Here are some rows, each followed by its group. Rows of different groups can look alike.
[ 0.4 -0.1  0.2 -0.4  1.1  0.6  0.1  0.7  0.5  0.1 -0.4  0.1 -0.5 -0.8
 -0.5  0.   0.   0.5  0.6  0.2  0.4  0.4 -0.3  0.5] n
[ 1.1 -1.3  0.2 -0.9  0.5  0.   0.1  0.   1.  -0.5 -0.9  0.6 -0.3 -0.5
 -0.1 -0.5  0.4  1.   0.4  0.2  0.3  1.1 -0.2  1.1] w
[-1.5  1.6 -0.4  1.7 -1.3 -0.4  0.1  0.6 -1.9 -0.9 -1.  -0.8  0.1  0.2
  0.1  1.1 -1.2  0.2 -0.5 -1.1 -0.3 -0.3  0.7 -2.3] j
[ 0.7  1.7  0.2  2.1  0.5  1.1  0.3  0.8  0.2  1.7 -0.3  0.8  0.4  1.9
  2.   0.2  0.  -0.9 -0.5  1.5 -1.1  1.3 -0.6 -1.4] j
[ 0.5  0.   0.5 -0.7  0.7  0.7  0.   0.3  0.8  1.6  0.  -1.3  0.5 -0.9
 -1.2  0.3  0.3 -1.2  0.2  1.1  0.1 -0.6 -0.2  1.1] s
[ 1.  -1.2  0.1 -1.1  0.4 -0.1  0.   0.1  1.   0.   0.2  0.8 -0.6 -0.2
  0.  -0.6  0.6  0.7  0.3  0.   0.2  0.7 -0.4  1.1] y
[ 0.3  1.2 -0.1  1.8  0.7  1.   0.3  0.7 -0.3  0.2  0.   0.4 -0.1  1.4
  1.1 -0.1 -0.3 -1.   0.2  0.7 -0.7  1.  -0.5 -1.1] j
[-0.4  0.1 -0.1  0.  -0.3 -0.2 -0.2 -0.6 -0.4 -0.3  0.  -0.2  0.6 -0.1
  0.   0.1  0.  -0.1  0.  -0.1  0.  -0.7  0.3 -0.2] h
[-0.3  0.4  0.3  0.5  0.8 -0.3  0.1 -0.8  0.   1.3  0.7  0.2  1.2  1.3
  0.8  0.3 -0.1 -1.4 -0.3  0.9 -0.6 -0.7 -0.1  0.1] h
[ 0.1  0.6  0.3  0.6  1.5  0.2  0.2  0.8  0.2  0.5  0.1  0.5 -0.4  0.4
  0.4 -0.5 -0.3 -0.1  0.7  0.6 -0.2  0.7 -0.4  0.1] n
[ 1.6  0.3 -0.2  1.2 -0.2  1.7  0.2  0.2  1.   0.2 -1.4  1.6 -0.5  0.2
  1.8 -0.4  0.6  0.9 -0.5  0.8  0.5  1.2  0.  -0.5] g
[-0.8 -0.9 -0.4 -1.5 -1.9 -1.2 -0.6 -0.8 -0.4 -1.2 -0.4 -0.9 -0.7 -1.4
 -1.1  0.4  0.   1.6 -0.7 -1.4  0.8 -1.1  0.9  0.5] y
[-1.8  0.6  0.1  0.  -0.7 -0.9 -0.4 -0.9 -1.1  0.9  0.7 -1.8  1.6  0.3
 -0.8  1.2 -0.7 -1.5 -0.6  0.1 -0.1 -1.9  0.5 -0.3] h
[-1.4  0.6  0.3  0.2  0.  -0.8 -0.3 -0.6 -0.8  1.2  0.9 -1.1  1.5  0.7
 -0.2  0.7 -0.5 -1.6  0.   0.8 -0.2 -1.3  0.2 -0.3] h
[-1.1  2.  -0.2  1.7  0.3  0.5  0.4  1.2 -1.3  0.1  0.4 -0.5  0.4  0.6
  0.   0.2 -0.9 -1.2  0.2 -0.1 -0.6  0.   0.  -1.8] j
[ 2.   0.1  0.3  0.8  0.2  1.4 -0.2 -0.3  1.4  0.8 -1.3  1.8 -0.4  0.6
  2.4 -0.2  0.9  0.7 -0.6  1.9  0.   1.2 -0.3  0.1] g
[ 1.1 -0.1  0.6  0.1  2.4  0.7  0.5  1.3  0.9  0.7  0.   1.  -0.8  0.3
  0.1 -0.8  0.  -0.3  1.1  0.7 -0.6  1.9 -1.   0.9] n
[-0.6  0.5  0.2  0.7  0.6 -0.5 -0.1 -1.1 -0.3  1.3  0.  -0.3  1.3  1.2
  0.7  0.5 -0.3 -1.2 -0.1  0.8 -0.3 -0.8 -0.1 -0.3] h
[ 0.  -0.1  0.2  0.2  0.4 -0.2 -0.3 -0.9  0.3  0.5 -0.3 -0.1  0.2  0.7
  0.6 -0.1 -0.1 -0.5 -0.2  0.6 -0.2 -0.3 -0.1  0. ] h
[ 0.9 -0.4 -0.4  0.6 -1.2  0.9 -0.3 -0.3  0.5 -0.5 -2.4  0.6 -1.  -0.6
  1.   0.2  0.6  1.7 -0.9  0.4  0.6  0.9  0.4 -0.2] g
[-2.1 -1.3 -0.4 -2.1 -2.2 -2.5 -0.7 -1.2 -1.6 -2.   0.9 -1.1  0.  -1.4
 -1.9  0.4 -0.5  1.3 -0.5 -2.6  0.5 -2.3  1.1  0.3] w
[ 0.7  1.5  0.2  2.1  0.4  1.5  0.5  0.5  0.3  1.2 -1.   0.6  0.2  1.4
  1.7  0.2 -0.1 -1.1 -0.3  1.6 -0.8  1.7 -0.4 -1.2] j
[ 0.1 -0.2  0.4 -0.6  0.5  0.7 -0.2  0.6  0.2  0.7  0.1 -1.3  0.4 -0.9
 -1.7  0.2  0.2 -0.9  0.2  0.6  0.2 -0.2 -0.1  0.9] s
[-1.5  0.8 -0.2  0.  -0.3 -1.1  0.1  0.7 -1.5 -0.8 -0.8 -0.9 -0.3 -1.1
 -0.6  0.5 -0.9  0.8  0.2 -1.4  0.3 -0.9  0.6 -0.8] n
[-1.   0.6 -0.4  0.2 -0.6 -0.7  0.   0.2 -1.1 -1.2 -0.2 -0.1 -0.3 -0.6
  0.   0.1 -0.6  0.9 -0.1 -1.1  0.3 -0.8  0.6 -0.8] n
[ 0.2  0.2 -0.6  0.6 -1.3  0.2  0.1 -0.3 -0.2 -0.8 -1.1  0.7 -0.8 -0.4
  1.1  0.2  0.   1.4 -0.8 -0.5  0.2  0.1  0.4 -0.8] g
[-1.4  2.4 -0.1  2.   0.1  0.1  0.5  1.3 -1.9  0.1  0.5 -0.4  0.4  1.
  0.1  0.6 -1.2 -1.2  0.1 -0.2 -0.6  0.1  0.1 -2.2] j
[ 0.2  0.8 -0.2  1.  -0.4  0.6  0.3  0.3 -0.4 -0.4 -0.7  0.9 -0.5  0.3
  1.3  0.1  0.2  0.7 -0.4  0.3  0.1  0.2  0.1 -1.1] g
[ 0.6  0.1 -0.5  0.4 -1.5  0.7 -0.4 -0.7  0.5 -0.2 -2.6  0.7 -0.7 -0.8
  1.7  0.   0.5  1.7 -1.2  0.3  0.8  0.4  0.7 -0.7] g
[-1.3  0.6  0.2  0.2 -0.4 -0.6 -0.3 -0.9 -1.   1.1  0.5 -1.3  1.5  0.8
 -0.3  1.2 -0.3 -1.6 -0.6  0.9 -0.4 -1.4  0.3 -0.2] h
[ 0.7  0.   0.4 -0.2  0.4  0.9 -0.1  0.   0.7  1.5 -0.4 -0.8  0.4 -0.5
 -0.4  0.5  0.4 -1.   0.   1.1  0.  -0.1 -0.2  0.6] s
[ 0.   0.3  0.3  0.8  0.8  0.2 -0.1 -1.   0.3  1.9  0.5 -0.5  1.2  1.2
  0.8  0.4 -0.2 -1.6 -0.1  1.6 -0.4 -0.7 -0.4  0.6] h
[-0.4 -1.1 -0.3 -1.3 -1.2 -0.9 -0.4 -0.9  0.2 -0.1 -0.4 -0.5 -0.3 -1.1
 -0.5  0.1  0.3  1.  -0.7 -0.5  0.6 -0.9  0.6  0.5] y
[ 0.2 -0.3  0.1  0.   0.9 -0.2  0.3  0.7  0.2 -0.9  1.1  0.7 -0.1  0.8
  0.1 -1.5  0.1 -0.7  0.9 -0.2 -0.4  0.4 -0.5  0. ] k
[-0.2  0.5  0.1  0.6  1.1  0.1  0.3  1.1 -0.1  0.3 -0.2  0.3 -0.3  0.1
  0.1  0.1 -0.2  0.1  0.5  0.3 -0.2  0.7 -0.4  0. ] n
[ 1.  -0.8  0.2 -0.7  0.9  0.3  0.1  0.8  0.7 -0.8  0.5  0.9 -0.7 -0.2
 -0.3 -1.1  0.7  0.5  0.6  0.   0.2  1.1 -0.5  0.7] w
[ 0.5  0.2  0.5  0.7  2.   1.   0.3  0.9  0.6  0.7 -0.1  0.7  0.1  0.5
  0.4 -0.2  0.1 -0.7  0.8  1.4 -0.1  1.1 -0.7  0.5] n
[-2.4  0.7  0.1 -1.5 -1.2 -1.3 -0.3  0.9 -2.  -0.5  0.1 -3.2 -0.1 -2.5
 -3.5  1.4 -1.   0.7  0.  -1.9  0.9 -2.   1.1  0. ] s
[ 0.7 -0.2  0.1  0.5  1.9 -0.6  0.7  0.5  0.3 -0.4  2.1  1.4  0.3  1.9
  0.4 -1.6  0.1 -1.3  1.4 -0.1 -1.1  0.7 -1.   0. ] k
[ 1.8 -0.5  1.1 -0.6  2.1  1.3  0.1  0.5  2.   2.1  0.5 -0.5  0.4 -0.1
 -0.7 -0.1  1.  -1.4  0.9  2.6  0.2  1.2 -1.   2.1] s
[ 0.3  0.1  0.1  0.3  1.5  0.   0.5  0.9  0.1 -0.7  1.6  0.7  0.   0.8
 -0.2 -1.3  0.  -0.7  1.2 -0.1 -0.5  0.8 -0.7 -0.1] k
[-0.4  0.5 -0.4  0.8 -0.8 -0.2  0.1  0.  -0.6 -0.8 -0.3  0.6  0.   0.5
  0.8 -0.2 -0.1  0.3 -0.4 -0.5 -0.1 -0.4  0.3 -1.1] g
[-0.8  0.3  0.3  0.1  0.  -0.4 -0.3 -1.4 -0.2  1.6  1.3 -1.   2.   1.6
  0.1  0.9 -0.1 -2.  -0.3  1.1 -0.5 -1.5 -0.1  0.1] h
[-0.1  0.1  0.4 -0.6  0.2  0.3 -0.2 -0.3  0.1  1.3 -0.2 -1.5  0.5 -0.3
 -1.3  0.9  0.1 -0.9 -0.2  0.7  0.3 -0.7  0.   0.5] s
[ 0.9  0.  -0.2  0.4 -0.7  1.   0.  -0.1  0.4 -0.4 -1.1  1.1 -0.8  0.
  1.5 -0.2  0.3  1.  -0.8  0.  -0.2  0.3  0.2 -0.6] g
[-0.6 -1.3 -0.4 -1.5 -1.6 -1.  -0.6 -1.2 -0.3 -0.9 -0.8 -0.9 -0.4 -1.8
 -0.9  0.8 -0.1  1.7 -0.9 -1.4  0.8 -1.4  0.9  0.6] y
[ 0.7 -0.6 -0.1  0.3  0.7  0.1  0.3  0.1  0.5 -0.8  1.3  1.3 -0.5  1.4
  0.9 -1.9  0.5 -0.6  0.7  0.1 -0.7  1.2 -0.6 -0.2] k
[ 0.3 -0.9 -0.2 -0.6  0.  -0.5  0.   0.5  0.2 -0.8 -0.2  0.3 -0.5 -0.8
 -0.2  0.2  0.1  1.1  0.1 -0.8  0.1  0.2 -0.1  0.7] w
[ 0.8 -0.1 -0.3  0.4 -1.3  0.9 -0.3 -0.5  0.5 -0.3 -2.   0.8 -0.9 -0.7
  1.6  0.2  0.6  1.6 -1.2  0.3  0.6  1.1  0.6 -0.5] g
[ 0.3 -0.2 -0.3  0.6  0.1 -0.1  0.3 -0.1  0.  -1.   1.5  1.1  0.1  1.6
  0.9 -1.7  0.3 -0.7  0.3 -0.4 -0.6  0.2 -0.1 -0.7] k
[-0.3 -0.3 -0.2  0.2  1.1 -0.7  0.5  0.6 -0.5 -1.2  2.1  0.8  0.   1.1
 -0.2 -1.5 -0.4 -1.   1.4 -1.1 -0.8  0.3 -0.7 -0.2] k
[-0.8  1.6 -0.3  1.4 -0.2  0.3  0.3  0.4 -1.1  0.3 -1.1 -0.3 -0.5  0.1
  0.7  0.5 -0.6  0.3 -0.4 -0.3  0.   0.4  0.  -1.4] j
[-1.1  2.3  0.   2.1  0.7  0.8  0.4  1.5 -1.5 -0.3  0.3 -0.6 -0.1  0.8
 -0.1  0.5 -1.3 -0.9  0.2 -0.2 -0.6  0.7 -0.2 -1.7] j
[-1.4  0.6  0.1  0.3  0.  -0.6 -0.1 -0.2 -0.9  1.2  0.7 -0.8  1.2  0.5
  0.1  0.8 -0.5 -1.3 -0.6  0.2 -0.5 -1.4  0.2 -0.4] h
[-1.1  2.3  0.1  2.1  0.5  0.6  0.2  1.1 -1.4  0.3 -0.3 -0.7  0.3  0.8
  0.3  0.3 -1.2 -1.   0.3  0.  -0.4  0.  -0.1 -1.9] j
[-1.2 -0.1 -0.4 -0.3 -0.2 -1.   0.2  0.9 -1.3 -2.   1.7  0.1 -0.2  0.1
 -1.1 -1.  -0.3 -0.1  0.7 -1.9 -0.1 -0.7  0.  -0.7] k
[ 1.1 -0.2  0.3  0.3  1.7  0.6  0.4  0.9  0.9  0.   1.4  1.2 -0.4  1.
  0.7 -1.9  0.5 -0.8  1.2  0.7 -0.5  1.1 -1.1  0.4] k
[ 2.3 -1.1  0.5 -0.4  2.1  1.2  0.5  0.8  1.8  0.4 -0.3  1.3 -0.5  0.1
  0.5 -0.9  0.8  0.   1.   1.2 -0.2  1.7 -0.9  1.6] w
[ 0.6 -0.8  0.1 -0.7  0.5  0.1  0.2  0.8  0.6 -0.9  0.8  0.9 -0.6 -0.5
 -0.5 -0.9  0.2  0.6  0.5 -0.4  0.2  0.5 -0.2  0.5] w
[-1.7  0.4 -0.2 -0.1  0.5 -1.2  0.1  0.9 -1.4 -1.4  0.3 -0.5 -0.3 -1.
 -1.   0.1 -1.   0.5  0.6 -1.6  0.1 -0.2  0.4 -0.6] n
[-0.1  0.3  0.1 -0.4 -0.8  1.2 -0.2  0.4 -0.3  0.8 -0.2 -1.5 -0.1 -1.3
 -1.1  1.   0.  -0.1 -0.7 -0.1  0.2 -0.9  0.4  0.3] s
[ 0.2 -0.1  0.3 -0.3  0.7 -1.3  0.2  0.7  0.2  0.2 -0.2  0.  -0.6 -0.6
 -0.6  0.1 -0.2  0.7  0.4 -0.2  0.1  0.9 -0.3  0.7] n
[-0.3 -1.2 -0.2 -1.4 -0.9 -1.1 -0.2 -0.5  0.1 -1.3 -0.4 -0.3 -0.4 -0.8
 -0.8  0.3  0.1  1.4 -0.2 -1.1  0.6 -0.2  0.5  0.8] w
[ 1.6 -1.4  0.4 -0.9  0.1  0.9 -0.3 -1.   2.   0.9 -0.7  0.7  0.  -0.6
  0.8 -0.2  1.1  0.3 -0.4  1.3  0.6  0.6 -0.1  1.6] y
[ 1.6 -1.5  0.3 -1.3 -0.5  0.8 -0.5 -1.6  2.   1.2 -1.1 -0.2 -0.4 -1.1
  0.3  0.6  1.2  0.8 -0.7  1.1  0.8  0.3  0.1  1.9] y
[-0.5  0.6 -0.5  0.7 -0.7  0.2  0.1  0.  -0.6 -0.5 -0.4  0.4 -0.3  0.1
  0.5  0.2  0.   0.4 -0.3 -0.4  0.3  0.   0.5 -0.9] g
[ 0.1  1.5  0.   1.7  0.2  0.8  0.3  0.4 -0.3  0.8 -1.2  0.1 -0.4  0.2
  1.5  0.1 -0.3  0.  -0.4  0.7 -0.3  0.7 -0.1 -1.2] j
[-0.1 -0.1 -0.1  0.5  0.1 -0.2 -0.1 -0.8 -0.1  0.2 -0.4  0.   0.3  0.6
  0.7  0.1 -0.1 -0.3 -0.4  0.4 -0.2 -0.3  0.  -0.2] h
[ 0.3 -0.1  0.2 -0.2  0.9  0.   0.2  1.   0.4  0.2 -0.9  0.2 -0.8 -0.8
 -0.2 -0.1 -0.1  0.7  0.5  0.   0.2  0.8 -0.5  0.4] n
[-1.7  2.2 -0.3  1.5 -0.2 -0.2  0.4  1.5 -2.1  0.   0.5 -1.1  0.1  0.2
 -0.4  0.8 -1.3 -0.7 -0.1 -0.9 -0.6 -0.5  0.1 -1.9] j
[-0.7 -0.1 -0.7  0.1 -0.4 -0.8  0.1 -0.1 -1.2 -2.3  1.2  0.2 -0.6  0.1
 -0.5 -0.9 -0.4  0.4  0.6 -2.  -0.1 -0.5  0.3 -0.8] k
[-0.8 -1.1 -0.4 -1.8 -2.2 -1.  -0.7 -1.  -0.4 -0.8 -0.5 -1.1 -0.6 -2.2
 -1.4  1.   0.2  1.8 -0.9 -1.5  0.8 -1.9  1.   0.5] y
[ 1.1 -0.9  0.2 -0.6  0.8 -0.1  0.2  0.5  0.9 -0.4  0.2  1.  -0.5  0.2
  0.2 -0.5  0.4  0.4  0.5  0.1 -0.2  1.  -0.6  0.8] w
[-1.   0.5 -0.6  0.4 -2.5 -0.5 -0.5 -0.8 -1.2 -1.3 -2.  -0.4 -0.7 -1.2
  0.4  0.7 -0.4  2.  -1.4 -1.2  0.8 -1.1  1.4 -1.3] g
[-0.9  2.  -0.1  1.4  0.2  0.1  0.3  1.  -1.3  0.3  0.1 -0.5  0.1  0.3
  0.1  0.2 -1.  -1.   0.3 -0.3 -0.8 -0.1  0.2 -1.7] j
[ 0.4  0.2  0.2 -0.4  0.   1.2 -0.2  0.6  0.3  1.4 -0.3 -1.3  0.3 -1.3
 -1.2  0.9 -0.1 -0.4 -0.2  0.5  0.6 -0.6  0.2  0.6] s
[ 0.6 -0.3  0.6 -0.6  0.6  1.2 -0.2  0.   0.6  1.6  0.4 -1.   0.5 -0.5
 -0.9  0.1  0.4 -0.9  0.1  1.3  0.  -0.2 -0.3  1. ] s
[ 0.6 -0.4  0.5 -0.7  0.   0.8 -0.1 -0.2  0.5  1.4  0.4 -1.1  0.8 -0.2
 -1.   0.5  0.4 -1.2 -0.1  0.5 -0.1 -0.6 -0.1  1.2] s
[ 0.1  0.5 -0.4  0.4 -1.9 -0.4 -0.4 -0.6 -0.3 -0.8 -1.8  0.5 -0.6 -0.6
  1.1  0.7 -0.1  1.9 -1.2 -0.5  0.5 -0.5  0.9 -1.1] g
[-0.3 -0.9 -0.3 -1.  -2.2 -0.1 -0.8 -1.4  0.2  0.4 -1.5 -1.  -0.3 -1.9
 -0.2  1.5  0.2  1.5 -1.6 -0.4  1.  -1.5  1.   0.6] y
[-1.   2.  -0.4  1.4 -0.3 -0.1  0.4  1.2 -1.   0.4 -0.4  0.4 -0.1  0.3
  0.7  0.9 -0.7  0.2 -0.4 -0.4 -0.4  0.1  0.  -1.8] j
[-0.8 -1.5 -0.4 -1.8 -1.3 -1.5 -0.5 -1.  -0.3 -1.5  0.9 -0.3  0.2 -0.9
 -1.7  0.6  0.   1.2 -0.1 -1.7  0.8 -0.8  0.6  0.9] w
Which 3 other groups have their centres nearest to the centre of group j, nearest first?
n h g
Which 4 groups are nearest to each row below, nearest first, going by the distance to the group's nearest row?
[ 1.1 -1.5  0.1 -1.3 -1.1  0.5 -0.5 -1.4  1.5  1.2 -1.3  0.  -0.2 -0.8
  0.5  0.9  1.1  0.9 -1.3  0.6  0.5 -0.3  0.3  1.4]: y w g s
Which 4 groups are nearest to each row below, nearest first, going by the average distance to the group's rows?
[-0.7  0.3  0.3  0.4  0.5 -0.2 -0.1 -0.6 -0.1  1.6  0.2 -0.5  1.1  0.6
  0.2  0.6 -0.3 -1.6 -0.2  1.  -0.2 -0.7 -0.2  0.4]: h s n j
[ 0.5 -2.1  0.1 -1.9 -0.2 -0.7 -0.2 -0.4  0.9 -0.9  1.   0.6  0.  -0.4
 -1.  -0.6  0.7  0.5  0.2 -0.6  0.1  0.5  0.   1.5]: w y k n
Which 3 other groups have their centres nearest to the centre of group n, nearest first?
w k s
Which 3 groups are nearest to each row below, nearest first, going by the average distance to the group's rows?
[ 0.1  1.3  0.   1.8  0.4  0.8  0.3  0.9 -0.5  0.5 -0.4  0.2  0.   1.1
  1.1 -0.1 -0.5 -0.8  0.   0.4 -0.9  0.8 -0.3 -1.4]: j n h
[-0.1  0.3 -0.1  0.2  1.  -0.2  0.5  1.3 -0.2 -0.6  0.8  0.5 -0.2  0.4
 -0.2 -1.2 -0.1 -0.5  1.1 -0.5 -0.6  0.4 -0.4 -0.1]: k n w
Which 3 other groups have their centres nearest to the centre of group k, nearest first?
n w h
Which 4 groups are nearest to each row below, nearest first, going by the distance to the centre of the group?
[-0.8  0.6  0.   0.2  0.8 -0.5  0.1  0.8 -0.8 -0.5 -0.5 -0.3 -0.2 -0.5
 -0.6  0.  -0.8  0.3  0.8 -0.6  0.3  0.4  0.  -0.3]: n w j k
[ 0.6 -1.7  0.3 -1.4 -0.1 -0.2 -0.3 -1.   1.2 -0.4  1.   0.2  0.   0.1
 -0.6 -0.4  0.6  0.3  0.2  0.2  0.3  0.2 -0.3  1.6]: w y s n
[ 1.1 -0.6  0.5 -0.7  0.5  1.3 -0.1 -0.3  1.1  1.7  0.7 -0.8  0.6 -0.3
 -0.8  0.2  0.9 -1.4 -0.1  1.6  0.   0.1 -0.4  1.3]: s h n w
[ 0.2  0.   0.4 -0.6  0.2  0.3 -0.2 -0.1  0.2  1.4  0.2 -1.5  0.5 -0.4
 -1.1  0.6  0.1 -0.9  0.1  0.5  0.  -0.5 -0.2  0.7]: s h n w
[-0.3  0.4  0.1 -0.4 -0.5  0.3 -0.1  0.6 -0.4  0.6 -1.  -2.2  0.2 -1.8
 -1.9  1.4 -0.2 -0.2 -0.2 -0.2  0.5 -0.9  0.6  0.3]: s y n h
[ 1.8 -1.7  0.1 -1.   0.4  0.3  0.  -0.7  1.8  0.6 -0.5  0.9 -0.7 -0.2
  0.7 -0.4  1.1  0.6  0.1  0.7  0.3  0.9 -0.4  1.6]: w y n g
[-1.   0.6 -0.8  0.1 -2.4 -0.7 -0.2 -0.4 -1.3 -1.6 -0.9 -0.1 -0.5 -1.1
  0.2  0.7 -0.5  2.  -1.  -1.9  1.  -1.   1.2 -1.5]: g y w n
Which 3 other groups have their centres nearest to the centre of group h, nearest first?
s n j
Which 3 groups are nearest to each row below, nearest first, going by the distance to the centre of the group?
[-0.4  0.3  0.3 -0.2  1.1 -0.7  0.5  1.5 -0.3 -0.2 -0.1  0.1 -0.6 -0.4
 -0.6 -0.2 -0.6  0.2  0.9 -0.6 -0.3  1.1 -0.4  0. ]: n w k
[ 0.6  0.1  0.2 -0.2 -0.1  0.9  0.  -0.2  0.6  1.3 -0.9 -1.   0.3 -0.9
 -0.7  1.1  0.2 -0.6 -0.5  0.8  0.   0.2 -0.1  0.6]: s n h
[-0.2  0.5  0.2  0.4  0.9 -0.2  0.1  0.6 -0.7 -0.6 -0.4 -0.3  0.1 -0.1
 -0.2  0.1 -0.5 -0.3  0.6  0.2 -0.1  0.3 -0.2 -0.2]: n j k
[-0.1  1.5 -0.3  1.7  0.   0.8  0.3  1.  -0.7  0.3 -0.6  0.2 -0.1  0.9
  0.9  0.1 -0.5 -0.6 -0.5  0.  -0.8  0.5 -0.1 -1.7]: j n g
[-1.3  0.3 -0.4  0.2  0.5 -1.1  0.5  0.8 -1.3 -1.4  1.9  0.4  0.1  1.
 -0.5 -1.1 -0.6 -0.6  1.  -2.  -0.6 -0.3 -0.4 -1.1]: k n j
[ 0.1  0.2  0.4  0.4  0.4  0.  -0.1 -0.7  0.1  0.7 -0.3  0.2  0.6  0.8
  0.9  0.  -0.1 -0.8 -0.2  0.9 -0.2 -0.4  0.  -0.1]: h n s
